One turning vector, and how many ticks it has turned
The counts run from 0 to 181.
-.22	.02	.11	.05	.14	-.32	.19	-.27	.11	.51	.06	-.23	-.12	-.40	.19	-.04	-.12	-.13	-.02	.16	-.18	-.03	.09	.35	.08	-.01	-.43	-.05	.01	-.10	.23	-.34	.40	.19	-.05	-.25	-.09	-.10	.29	-.22	-.11	.08	-.35	-.03	-.11 -> 175
-.10	-.27	.03	-.08	.06	-.02	.06	-.19	-.09	-.15	.24	-.14	.12	.26	-.11	.10	.29	-.02	-.30	-.06	-.27	-.01	-.02	.74	-.09	-.05	-.22	-.18	-.22	-.10	-.08	-.24	.06	.20	-.12	-.20	-.32	.14	.20	-.27	.42	.12	.13	.01	.23 -> 13
.37	.10	-.08	.19	.32	-.22	-.06	-.29	.09	.39	.13	-.04	.03	-.15	-.44	-.01	.13	-.12	.01	.12	-.09	-.31	.18	.33	-.14	.19	-.20	.29	-.08	-.03	.31	.12	.01	-.16	.02	-.09	.05	-.32	.11	.00	-.07	-.10	-.14	.21	.24 -> 37
-.29	.10	.22	-.18	.09	.13	.19	.16	-.17	.28	.11	-.22	-.32	-.37	-.13	.07	-.09	.12	-.19	.09	.32	.10	-.26	.10	-.09	.26	.13	-.25	.23	.24	-.10	-.45	.17	.12	-.24	-.24	.12	-.03	-.20	-.05	.09	.10	-.01	-.49	.09 -> 63
.06	-.09	-.08	-.11	.11	-.08	-.25	.02	.11	.20	.36	.33	-.01	.09	.07	.32	-.30	.46	-.06	-.24	.13	.18	-.11	.10	-.24	.07	.03	-.41	.01	.18	-.21	.08	.20	.16	.07	-.34	.11	-.13	-.11	-.04	.08	.11	.11	-.27	.44 -> 73
-.13	-.21	-.03	-.18	.12	-.43	-.33	.09	-.15	-.17	.08	-.03	-.01	.02	.26	-.12	.05	.13	-.12	.01	.19	.15	-.02	.21	-.44	-.13	-.36	-.15	-.10	.15	.40	-.10	-.03	.22	-.11	-.05	-.06	.14	.11	-.29	.23	.13	.13	-.46	.08 -> 163
.14	.06	.06	-.05	.06	-.44	-.07	-.43	-.12	.27	-.12	-.02	-.06	.02	-.12	-.04	.05	-.15	-.02	-.03	.05	-.08	-.12	.44	-.24	-.06	-.07	.20	.27	.05	-.27	-.56	.06	-.08	.26	.25	.09	.07	.13	.17	-.23	-.09	-.04	.51	.12 -> 48
.07	-.08	-.07	.00	.10	-.10	-.18	-.07	-.09	.30	.24	.41	.11	.07	-.21	.28	-.16	.24	.21	-.35	.15	-.11	-.29	.06	-.25	.24	.20	-.18	-.19	.30	-.10	.01	.10	.07	.34	-.27	.25	-.19	-.34	-.08	-.02	-.22	-.03	.04	.40 -> 72
.01	.14	.09	-.08	.14	-.08	-.22	.03	.12	.29	.29	.23	-.08	.01	.02	.42	-.32	.21	-.36	-.03	-.28	.09	-.20	.19	-.15	-.21	-.01	-.31	.24	-.05	.04	-.03	.12	.14	-.07	-.42	-.10	-.11	.17	.11	.18	.09	.35	-.31	.45 -> 74
.12	.20	-.14	.07	.10	-.27	-.06	-.08	-.04	.47	.19	-.11	.08	.01	-.03	-.18	.16	-.27	.32	-.05	-.38	-.15	.05	.41	-.39	.26	-.33	-.04	-.05	-.29	-.06	-.16	.01	-.05	.12	-.12	.00	.03	-.04	-.24	.14	.06	.01	.54	.08 -> 110
.12	.08	-.15	.19	-.09	-.48	-.18	-.42	-.16	.09	.03	.10	-.08	.11	.08	.08	-.18	.14	.17	.04	-.09	-.11	.32	.31	.06	.10	-.18	.09	.16	-.07	.07	-.12	.34	.04	.33	-.34	.49	-.19	.39	-.06	-.07	-.01	-.16	-.02	.32 -> 112
.08	.22	-.02	-.19	.05	-.11	-.29	-.27	-.31	.36	.19	.18	-.20	.06	.08	.29	-.12	.29	.01	-.11	-.14	.03	.08	-.17	.18	-.09	-.36	-.27	.28	-.08	-.28	.00	.27	.17	.23	-.21	.35	-.01	.39	.04	-.07	.06	-.22	-.23	.23 -> 180
-.18	-.39	-.08	-.19	.00	-.09	.22	-.31	-.41	.21	.12	.47	-.07	.07	-.04	.18	-.04	.11	-.05	.42	-.18	.22	.08	-.17	-.13	-.09	.01	-.28	-.05	.27	-.11	.07	-.08	.42	-.24	-.09	.05	.23	.17	.07	.06	.20	-.01	.03	.16 -> 84
.12	.04	-.13	-.21	.02	-.16	-.37	-.25	-.37	.01	.17	.37	-.22	.27	-.03	-.15	-.03	.28	.10	-.03	.01	.15	-.07	.12	-.24	-.07	-.01	-.23	.05	.14	-.45	-.01	.05	.20	.55	.09	.27	.30	.11	.08	-.12	.06	-.24	.07	.22 -> 50
.15	.17	-.02	-.18	.10	-.18	-.08	-.25	-.33	.45	-.15	.41	-.19	-.10	-.09	-.05	-.05	-.11	.04	-.07	-.21	-.17	-.10	-.07	-.31	-.14	.25	-.10	.23	-.07	-.15	-.12	-.11	.08	.39	.14	.27	.19	-.07	.16	-.09	.00	.10	.43	.24 -> 116
.19	-.35	-.16	.19	.14	-.22	.25	-.35	.09	.20	.07	.19	.17	.04	-.05	.31	.08	-.05	-.11	-.09	.13	-.18	.01	.37	-.12	.44	.08	-.05	-.27	.03	.09	-.04	.00	.00	-.20	-.31	-.03	-.15	.25	-.04	-.16	-.07	-.07	.64	.26 -> 144
-.18	.30	.19	-.15	.14	-.21	.11	-.06	.00	.63	.07	-.15	-.24	-.48	.09	.04	-.23	-.18	.04	.04	-.27	.03	.03	.07	-.14	-.31	-.27	-.25	.22	-.18	.14	-.30	.20	.14	-.08	-.27	-.05	.05	.07	-.14	.06	.31	.04	-.05	-.03 -> 108
.13	-.37	-.06	.04	.46	-.33	-.15	-.11	-.04	.20	.07	.21	-.10	-.21	-.17	-.13	.11	.04	-.07	.27	.17	-.15	.07	.03	-.23	.14	-.04	.11	-.19	.35	.39	.14	-.08	.05	-.02	.07	.01	.00	.11	.08	-.41	-.14	-.51	.08	.08 -> 167
.04	.00	.04	-.05	.32	-.15	-.26	.12	-.10	.18	.04	.06	-.17	-.26	-.09	-.13	.21	.28	-.24	.06	.01	-.08	.05	.02	-.04	.09	-.08	-.19	.24	.28	-.03	.13	-.05	.25	-.14	-.22	.03	-.44	.26	-.08	-.13	-.15	-.11	-.71	.35 -> 29
-.32	-.05	.20	-.24	.00	.02	.22	-.17	-.39	.19	-.09	-.08	-.03	-.21	-.25	-.09	.19	-.15	-.14	.28	-.29	.05	-.27	.27	-.06	-.19	.00	-.12	.15	-.03	.06	-.41	-.07	.36	-.15	.03	-.12	.20	-.07	-.17	.44	.00	.30	-.09	.16 -> 86
-.23	-.33	-.05	-.16	.16	-.37	-.30	.21	-.50	-.09	.00	.26	-.09	.07	.12	-.26	.12	.19	.07	-.05	.19	-.08	-.09	.05	-.55	.02	-.16	-.08	-.16	.13	.46	-.14	-.15	.26	-.06	-.02	.06	.26	-.26	-.31	.26	.05	.16	-.17	.17 -> 162
-.04	-.10	.18	.12	.01	-.20	.10	.03	.19	.38	.25	-.02	.12	-.37	-.07	-.03	-.22	-.27	.02	-.04	-.12	-.04	-.40	.49	-.47	.22	.10	.23	-.15	.09	.13	-.14	.12	-.04	.07	-.04	-.36	-.13	.10	.01	.02	-.18	.20	.36	.09 -> 3
.17	.16	.02	-.04	.39	-.17	-.35	.02	-.09	.42	.38	.11	-.27	.09	-.18	.11	.16	-.14	.03	-.03	-.29	-.19	.02	-.15	-.11	.04	-.28	.05	-.15	-.24	.55	-.20	-.09	-.18	-.23	-.19	.25	.20	-.20	.17	.00	.13	-.11	-.05	.17 -> 172
.04	-.14	.20	.04	.18	-.17	.14	-.07	.18	.43	.18	.02	.09	-.36	-.23	.14	-.16	-.07	-.05	-.12	.16	-.15	-.32	.38	-.19	.35	.20	.13	.06	.22	-.15	-.13	.13	-.09	-.10	-.09	-.28	-.43	.09	.02	-.18	-.28	-.08	.23	.17 -> 70
.08	-.02	-.10	.06	-.03	-.18	.21	-.11	-.46	-.13	-.18	-.10	-.13	.14	.04	.09	.28	-.12	-.17	-.12	.28	-.39	-.06	.38	-.31	.21	-.05	.21	-.01	-.07	.00	-.15	-.05	.00	-.06	.15	.13	.16	.30	.19	-.03	.38	.08	.59	.22 -> 121
.21	.16	-.01	-.15	.37	.22	-.03	.05	-.22	.10	.29	-.03	-.27	-.11	-.40	-.12	.29	-.02	-.36	.30	-.05	-.05	-.21	.36	-.20	.29	.16	.07	.20	.21	-.44	-.03	-.09	-.07	.08	.10	.00	.15	-.01	.31	-.08	.16	-.02	-.14	.29 -> 126
.00	.06	.25	-.20	.14	-.05	-.26	.15	-.19	.07	.02	-.18	-.23	-.15	-.01	.02	.27	.14	-.36	-.07	.06	-.27	-.15	.05	-.07	-.11	-.31	-.02	.06	-.15	.45	-.25	-.02	.13	-.35	-.15	-.04	-.08	.09	-.12	.04	.02	.07	-.57	.19 -> 97
-.01	-.32	-.21	-.06	.02	-.36	-.12	-.04	-.38	-.16	.11	.02	.14	.34	-.07	-.07	.38	-.05	.12	.17	-.10	.12	-.02	.36	-.40	.24	-.11	.09	-.16	-.01	.16	-.43	-.24	-.07	-.14	.03	.01	.10	.06	-.14	.26	-.02	.32	.13	.22 -> 88
-.12	.00	.09	-.06	.09	-.03	-.20	.05	.14	.10	.43	.10	-.09	-.13	.21	.15	-.23	-.01	-.21	-.08	-.28	.14	-.05	.44	-.23	.04	.10	-.38	-.19	-.17	.11	-.12	.29	.18	.02	-.58	-.25	-.01	.29	-.11	.14	.14	.12	-.26	.28 -> 141
.05	-.08	-.21	.05	.27	-.36	.07	-.31	-.10	.50	.00	.21	.05	-.03	-.13	.14	-.22	.27	.18	.09	.32	-.07	.23	-.08	-.07	-.05	-.33	-.07	-.04	.30	-.06	.13	.24	.20	.04	-.22	.39	-.17	-.08	-.03	-.21	.16	-.32	.05	.19 -> 39
.12	.11	-.09	-.01	.27	-.25	-.19	.00	-.15	.45	.31	.27	-.05	.23	.03	-.09	.10	-.23	.30	.00	-.56	-.05	.03	.23	-.40	-.03	-.34	-.13	.10	-.19	-.07	-.05	-.10	-.06	.01	-.08	.17	.27	-.03	.08	.21	.30	.17	.33	.21 -> 43
-.30	.28	.29	-.20	-.08	-.03	.09	.13	-.21	.11	.24	-.36	-.26	-.32	-.07	.00	-.12	-.17	-.13	-.01	.16	-.05	-.43	.25	-.39	.18	-.08	.22	-.16	-.01	.13	-.47	.29	-.06	-.11	.01	-.06	.16	.05	-.01	.14	.05	.09	-.06	-.15 -> 131
-.12	-.28	.07	-.06	.16	-.18	-.09	.04	-.58	.12	-.21	.31	-.07	-.04	-.09	-.24	.23	.01	.02	-.03	.03	-.14	-.27	-.09	-.41	.02	.12	.02	.00	.07	.46	-.23	-.26	.24	-.09	.15	.12	.13	-.28	-.10	.12	-.17	.24	.06	.21 -> 161
-.10	.05	-.07	-.03	-.15	-.12	-.19	.09	-.10	.09	.48	.06	-.21	-.23	.20	.13	-.36	-.09	.12	.02	-.02	.10	.01	.07	-.24	.44	-.01	.13	-.27	.00	.42	.02	.29	-.07	.04	-.46	.17	-.12	.40	.06	-.05	.01	.05	-.24	.14 -> 67
.26	.18	-.16	-.11	.12	-.30	-.33	-.32	-.14	.37	.22	.28	-.21	.12	.05	.13	-.13	.19	.12	.00	-.12	.18	.15	.04	.05	.07	-.07	-.12	.22	.03	-.16	-.28	.22	-.02	.36	-.30	.51	-.12	.12	.07	-.14	-.13	-.17	-.11	.31 -> 179
.07	.13	.02	-.05	.21	.25	.00	.05	-.41	.08	.32	.17	-.31	-.07	-.52	-.05	.32	-.06	-.15	.27	-.03	-.20	-.25	.12	-.13	.32	.21	.16	.05	.08	.05	-.10	-.19	-.07	.02	.02	.31	.22	-.16	.40	.07	.13	-.07	-.09	.31 -> 127
.02	-.31	.04	-.26	.32	-.09	-.22	-.02	-.44	.23	-.10	.41	-.04	-.10	-.32	-.37	.35	.07	.12	.09	-.02	-.09	-.24	-.20	-.34	.15	.08	-.02	-.09	.29	.20	-.14	-.28	.29	.13	.12	.13	.01	-.16	-.12	-.06	-.38	-.16	-.17	.12 -> 94
.02	.02	-.06	.01	.25	-.16	-.21	-.03	-.31	.33	.35	.15	-.24	.08	.22	.12	.07	-.02	.21	.04	-.17	-.10	.17	-.23	-.13	.07	-.42	-.04	-.31	-.16	.51	-.01	.09	.00	-.09	-.35	.28	.23	.14	-.01	.03	.24	-.28	.10	.00 -> 173
.34	.09	-.17	-.01	.27	-.46	-.37	-.27	.06	.37	.22	.19	.07	.08	-.10	.01	.10	.13	.21	-.09	.00	.11	.11	.23	-.11	.31	-.12	-.05	.12	-.02	-.16	-.37	.04	-.24	.18	-.17	.32	-.15	-.11	-.14	-.19	-.11	-.19	.20	.17 -> 178
